In the data rows, 128 means zero.
Here are some rows, each followed by its group. Rows of different groups can look alike.
[151 137 125 129 176 135 135 103 106 144 160 218 145 197 124 121 142 109
 117 187 113 159 135 153 135 121 109 185 127 134 113 135] q667
[ 85  82  89 110 141 177 170 138  85 107  91  99 110 113 106  89 130 172
 170 114  85 110  96 162 190 155 168 174 142 142 117 101] q46
[116 109 105  88 151 137 144 165 156 115 112 144 142 136 126 129 120 124
 144 156 116 108  98 102 130 163 156 137 135 140 147 119] q744
[ 94 108 108 118 159 148 147 142 135  94 108 126 142 113 118 123 136 144
 141 109 101  99 112 126 141 168 154 122 152 127 137 102] q46
[109 125 118 140 123 145 144 134 118 125 122 120 117 109 133 120 133 161
 144 104 111 112 120 126 143 118 128 143 141 128 146 147] q308
[128 113 132 136 128 132 132 105  92 144 135 127 111  97 123 122 125 153
 143 116 106 140 131 154 134  92 112 153 120 138 113 154] q667
[ 67  62  49  31 139 182 189 209 173  58  44  88 162 175  96  95  89 124
 180 152  94  44  45 101 157 216 222 159 208 191 154  80] q46
[142 164 158 160 101 100  98 109 130 146 140 105 115 113 160 143 124 109
 106 122 162 150 147 136 120 107  96 105 115  95 129 142] q601
[ 94  99 108 125 142 157 143 143 119 101 104 118 136  97 117 127 140 162
 151  82 103  96 115 132 152 157 152 124 160 130 134 100] q46
[ 85  79  85  99 135 176 177 169 109  98  71 110 131 102 102  95 124 152
 174 118  91  97  82 138 169 173 183 156 158 164 127  82] q46
[116 123 139 157 120 129 106 114 113 135 130 136 119  94 111 135 150 143
 115  76 117 126 137 151 107 116 126  86 125 138 121 108] q667
[ 85  97  98 122 145 160 160 149  92  97  98 108 126 106 118 118 131 167
 150 107  94  97 107 139 179 158 153 155 155 144 124 108] q46
[125 129 129 137 150 127 120 119 134 133 146 138 133 103 123 137 144 131
 116 114 120 128 134 127 121 136 123 117 121 114 125 123] q667
[141 149 148 158 109 107 102 112 127 153 159 116 131 103 135 144 133 120
  99 100 147 135 159 130 109 113 113  87 114 111 138 134] q780
[155 135 159 157 114 116 113  80 103 164 142 116 104  96 136 128 146 122
 110 125 130 182 146 139 119  88 102 156  93 122 108 141] q667
[116 121 126 136 142 129 131 125 116 136 133 127 128 103 130 127 147 153
 136 119 111 132 130 126 145 130 124 137 127 123 120 124] q308
[139 153 156 156 115 105 101 108 147 147 151 128 123 113 135 153 122 104
 108 102 151 141 147 119 105 113 111  83 108 111 128 127] q780
[158 174 172 166  77  75  81 104 114 166 147 105 105 134 165 159  96  88
 111 123 173 165 171 132 108  74  84 107  87  93 116 165] q601
[214 193 183 141  91  56  76 100 159 176 163 147 120 212 190 135  86  54
  98 231 211 209 197 150  96  84  79 125  58  67 106 169] q780
[122 101  99 100 126 153 148 169 137 127  99  98 120 124 128 101 118 150
 153 149 111 123  94 101 141 145 149 167 143 141 133 138] q744
[123  74  76  44 101 165 181 192 137 120  72  93 129 137  92  80 113 152
 196 140 115  95  55  89 125 149 177 178 161 174 163 112] q744
[141  98 122 132 130 158 139 125 106 138 128 119 130 130  71 113 119 180
 140  93  89 131 116 166 100 112 148 122 112 172 138  97] q308
[129 130 131 143 139 125 127 130 115 137 143 132 121  99 130 131 141 143
 124 119 118 134 137 125 136 117 118 137 122 125 121 137] q667
[120 110 105  90 131 133 150 153 147 130 114 122 132 129 138 112 124 139
 140 165 125 118  96  87 129 140 142 156 137 145 141 150] q744
[105 105  99  81 137 142 156 165 153  92 108 136 139 166 135 117 124 144
 155 143 115  99  91 108 140 144 149 143 156 168 161 132] q744
[104 118 110 112 132 142 141 143 135 109 109 117 126 108 113 123 131 150
 145 112 111 104 108 113 147 142 145 122 143 133 145 119] q744
[142 150 153 138 135 107 105 109 144 133 151 136 126 126 146 158 129 105
 100 128 145 139 146 132 120 119 105 106 116 106 118 136] q780
[125 105  90  77  72 134 144 194 172 132  93  73 117 106 119 123 100 149
 166 138 127  88  67  49  91 138 162 136 178 176 167 147] q744
[148 152 150 146 120 103 104 112 144 149 146 118 121 105 142 133 130 110
 110 132 149 150 146 127 110 117 107 108 101  96 115 126] q780
[135 127 124 121 138 130 136 120 125 129 140 188 132 163 125 117 147 126
 125 173 125 147 129 118 120 104 113 170 105 156 126 143] q554
[155 150 166 161 110  94 100  92 120 171 142 115  91 110 163 131 127 120
 104 129 150 172 151 132 121  97  99 138  94 106 114 151] q780
[125 120 129 121 168 145 130 122 127 126 140 182 155 137 105 121 157 121
 123 130 109 120 126 142 115 146 123 117 123 136 126 107] q667
[155 159 174 145 133  96  96  96 124 133 152 149 127 170 155 143 133  87
  83 139 165 162 170 145 121  93  92 104 108 102 115 162] q780
[118 134 131 119 146 133 115 122 140 110 154 166 157 135 111 137 135 127
 113  91 124  99 137 121 104 135 119  84 147 128 145 131] q554
[154 155 149 143 103 104  98 106 139 144 143 115 118 104 146 145 128 104
 119 118 152 136 141 124 108 109 107  91 108 111 133 129] q780
[121 134 138 146 140 125 119 116 127 136 139 130 129  90 129 143 145 136
 119  98 123 123 138 123 121 128 120 109 131 115 131 125] q667
[ 80  67  81  96 168 184 170 144 106  88  91 133 174 148  85  97 135 170
 166 137  70  97  88 162 189 189 182 163 152 164 115  81] q46
[159 152 143 129 153 120 100  96 141 107 167 184 123 146 109 143 128  90
  92  91 148 130 168 143  87 113 111  67 138 110 117 117] q667
[179 183 184 159  76  90  87  90 133 180 163 118 115 125 139 138 110  88
 104 135 174 177 179 157  75  92  95  96  71  83 107 122] q601
[136 151 155 149 136 108 105 106 139 133 159 143 123 132 157 159 134 103
  95 124 145 141 146 125 124 120 105 107 122 112 120 139] q601
[144 153 145 137 133 102 110 118 149 139 151 133 134 131 157 139 122 110
 108 152 144 146 142 115 122 122 105 120 114 100 118 142] q780
[179 174 179 143 117  72  82 102 169 172 149 152 139 162 134 133 102  54
  86 173 199 179 156 143  78 110 101  80  72 100 124 148] q780
[123 127 127 130 150 127 122 122 136 127 142 148 138 112 127 136 147 130
 120 116 121 121 127 127 119 139 117 123 130 121 134 120] q667
[220 186 190 178  35  50  75  61 133 196 164 109  91 147 176 128  85  69
  89 223 222 230 183 126  97  43  80 125  46  71  89 184] q601
[135 151 148 146 114 101 104 115 144 144 142 122 126 108 142 146 131 106
 112 109 146 134 139 121 107 122 110  94 117 106 120 127] q780
[150 153 149 137 113 102 109 120 134 154 148 126 120 111 155 137 122 112
 109 147 154 157 151 119 123 113 103 126 101  91 114 151] q601
[165 132 154 126 129 121 107 112 113 149 170 166 151 139  95 148 145 101
 101 119 135 151 141 126  88 122 110 116  91 126 116 112] q554
[106 121 124 130 156 155 138 125 104  82 136 185 139 159 109 145 148 138
 123 111 107 104 127 157 158 131 122 128 155 150 135 139] q308
[106 120 121 156 151 153 141 114  73  93 116 127 108 136 117 133 149 164
 132 103  95 121 147 145 150 100 125 139 142 112 123 144] q308
[132 134 134 139 158 130 118 103 135 124 147 158 139 127 113 135 144 114
 100 113 129 133 138 136 117 139 126 115 115 124 123 111] q667
[117  87  59  45  39 137 171 239 178 154  70  36  90 126 119  82  83 136
 184 174 141 106  37  37  76 138 190 186 177 217 184 136] q744
[131 133 131 141 131 120 116 117 134 146 143 124 126  89 120 141 146 132
 120 114 121 128 128 111 116 124 116 112 125 123 128 129] q554
[144 149 148 147 122 105 107 117 137 155 152 128 116 114 148 141 124 112
 100 141 142 150 147 128 120 115 109 126 112 101 115 152] q601
[140 146 145 147 139 109 106 110 147 134 150 140 138 125 137 148 131 106
 110 116 140 127 145 120 109 132 107  99 124 106 125 125] q780
[158 179 171 164  87  80  83  83 129 165 160 108 116 135 151 151 102  78
  97  96 173 146 172 131  86  86  96  64 103 109 113 127] q601
[112 118 119 134 130 141 131 131  93 118 152 122 121 107 117 143 156 155
 140  63 116 108 123 161 120 123 140  99 151 148 130 102] q667
[ 76  73  88 103 118 199 199 157  76  58  84 105 118 138  93 116 133 201
 178  96  69  85  92 156 203 171 186 176 188 175 141 101] q46
[165 162 159 136 128  96 102 112 159 149 161 143 122 151 157 156 121  89
  99 169 168 156 145 119  99 110  98 120  97 108 123 154] q780
[132 131 121 120 150 121 121 116 125 132 142 160 143 153 141 129 144 135
 118 144 124 139 134 119 138 118 114 158 112 133 124 141] q554
[142 136 137 141 159 123 123 116 127 140 160 161 134 134 135 137 150 117
  97 144 131 142 126 124 122 122 114 138 112 122 124 144] q554
[137 151 154 148 117 110 102 109 135 145 141 119 120 104 145 148 127 115
 108 105 146 134 149 123 112 115 113  91 118  93 120 123] q601
[ 59  54  72  99 155 191 187 178  87  57  44  93 158 131  71  84 126 155
 173  84  73  62  84 161 198 194 212 162 189 159 111  63] q46
Which group is second nearest to each row below, going by the average distance to the group's rows?
[113 129 133 139 162 140 123 120 132 115 141 145 150 133 111 145 147 125
 115  89 118 100 137 138 113 144 127  87 138 119 140 107] q554
[106  75  93  81 103 160 179 186 108 127  65  82 101 113 130  83 115 177
 180 162 113 114  73 109 176 129 155 200 162 167 139 149] q46
[100 102  94  97 140 145 156 173 153 107  96 108 126 126 132 119 130 137
 148 147 114  99  89 101 152 167 162 154 164 144 139 125] q46
Which group is second nearest to each row below, going by the distance to the centre of the group?
[ 83  54  64  75 126 186 199 184 103  91  50  83 108 128 125  66 123 178
 205 165  89 104  62 126 185 175 208 222 157 183 135 115] q744
[ 52  62  67  82 178 198 209 175  80  32  52 149 153 194  91 102 123 180
 185 129  69  53 103 159 217 197 208 175 201 175 142 100] q744
[145 152 143 141 134 100 105 114 152 142 151 132 145 118 145 140 123 108
 113 135 142 143 147 116 112 127 110 105 107 103 117 124] q554
[139 151 142 179 102 119 122  88  68 143 148 135 104 136 134 158 153 156
 129  97 124 147 185 151 127  83 109 134 139 145 129 133] q308
[146 165 154 145  90  89  99 102 138 143 149 116 108 127 167 148 119 115
 107 130 169 145 149 120 114  91 101  94 109 114 121 163] q780
[107 105 111 113 159 144 141 143 128 109 113 130 145 116 117 124 137 142
 134 118 108 109 115 132 150 163 148 135 141 135 124 104] q667
[145 164 157 154 124  90  91  99 153 138 150 139 145 129 137 161 120  78
  96 124 166 134 163 132  97 126 105  76 103  99 122 124] q601
[127 134 129 138 155 121 115 115 139 132 146 146 141 110 130 143 147 126
 118 127 121 129 135 124 122 135 120 117 121 116 121 129] q554
[106 121 119 121 158 145 154 131 105  95 127 165 141 152 119 128 124 157
 155 109 101 104 118 143 159 127 127 146 144 150 132 141] q667
Which group is second nearest to each row below, going by the distance to the group's nearest row?
[181 182 172 170  49  72  76  88 137 165 160 116  86 157 156 150  83  83
 101 140 197 166 172 125 104  55  78  90  99  96 122 175] q780
[128 130 130 143 114 127 123 124 120 128 142 114 114 111 109 140 147 144
 130  83 127 116 127 122 123 107 120  89 154 131 147 124] q554
[125 132 132 144 141 122 121 114 121 142 142 128 120 100 139 138 143 144
 115 120 124 143 139 126 135 121 114 135 115 114 118 124] q308
[151 147 158 156 123 103  99 100 126 165 148 113 131 105 128 143 129 106
 110 107 152 150 156 144  96 108 107 105  97  98 126 129] q601
[203 175 168 167  63  73  83  98 139 194 140 120  99 134 143 114  98  58
 106 142 190 186 178 134  56  81  88 100  51  91 105 136] q780
[116 105  99  93 154 149 148 142 144 106 135 164 164 164 102 107 135 139
 143 133 109 112 109 128 108 147 141 137 142 152 148 122] q667
[119 119 122 145 146 134 124 128 121 129 128 136 128  98 115 130 143 141
 124  98 112 122 128 139 131 134 128 122 122 120 125 117] q308
[ 56  42  55  64 214 219 217 172  80  36  28 114 140 216  94  57 134 172
 184 187  46  84  71 192 244 216 207 236 166 168 113  97] q744
[122 136 128 131 149 125 122 122 136 124 146 144 138 108 129 148 147 125
 119 106 123 116 135 121 121 138 118 102 134 117 132 117] q554
[147 149 147 141 133 103 105 118 145 151 145 137 134 126 147 139 126 104
 109 156 148 152 143 126 118 123 103 124 107 103 123 145] q601
Which group is nearest to each row below, going by the distance to the centre of the group?
[123 133 137 143 157 120 118 117 122 132 149 141 145 119 144 142 151 132
 114 124 123 134 143 131 132 127 114 131 117 112 118 131] q667
Which group is nearest to each row below, going by the distance to the group's nearest row?
[ 71  67  59  52 166 197 210 208 126  60  69 125 136 187 110  89 104 160
 175 188  70  91  53 132 226 200 205 228 168 189 127 117] q46
[112 121 121 126 129 136 132 137 106 115 131 134 129 103 122 134 143 150
 138  98 119 112 130 125 137 124 122 127 144 131 131 145] q308
[166 163 175 198 111 105  83  62 112 185 141 116 104 112 128 131 133  96
 107 116 171 184 178 148  92  92 113 124  66  91 100 117] q601
[101 103 102 114 158 149 152 153 133 109 102 120 131 125 131 123 132 141
 148 140 104 110 105 119 157 160 149 156 141 139 128 121] q46
[143 127 134 146 159 137 122 114 109 117 153 159 149 169 105 112 139 137
 113 162 106 137 141 143 136 116 117 143 127 144 135 146] q554
Which group is nearest to each row below, going by the average distance to the group's rows?
[128 135 134 145 123 126 116 126 121 135 150 133 128  92 117 141 131 138
 126  88 124 115 132 124 113 123 121  94 139 123 133 132] q667
[ 92  99 102 113 163 154 152 154 132 100 102 119 146 113 117 119 129 151
 150 116 103  92 108 124 163 177 158 131 156 134 130 102] q46
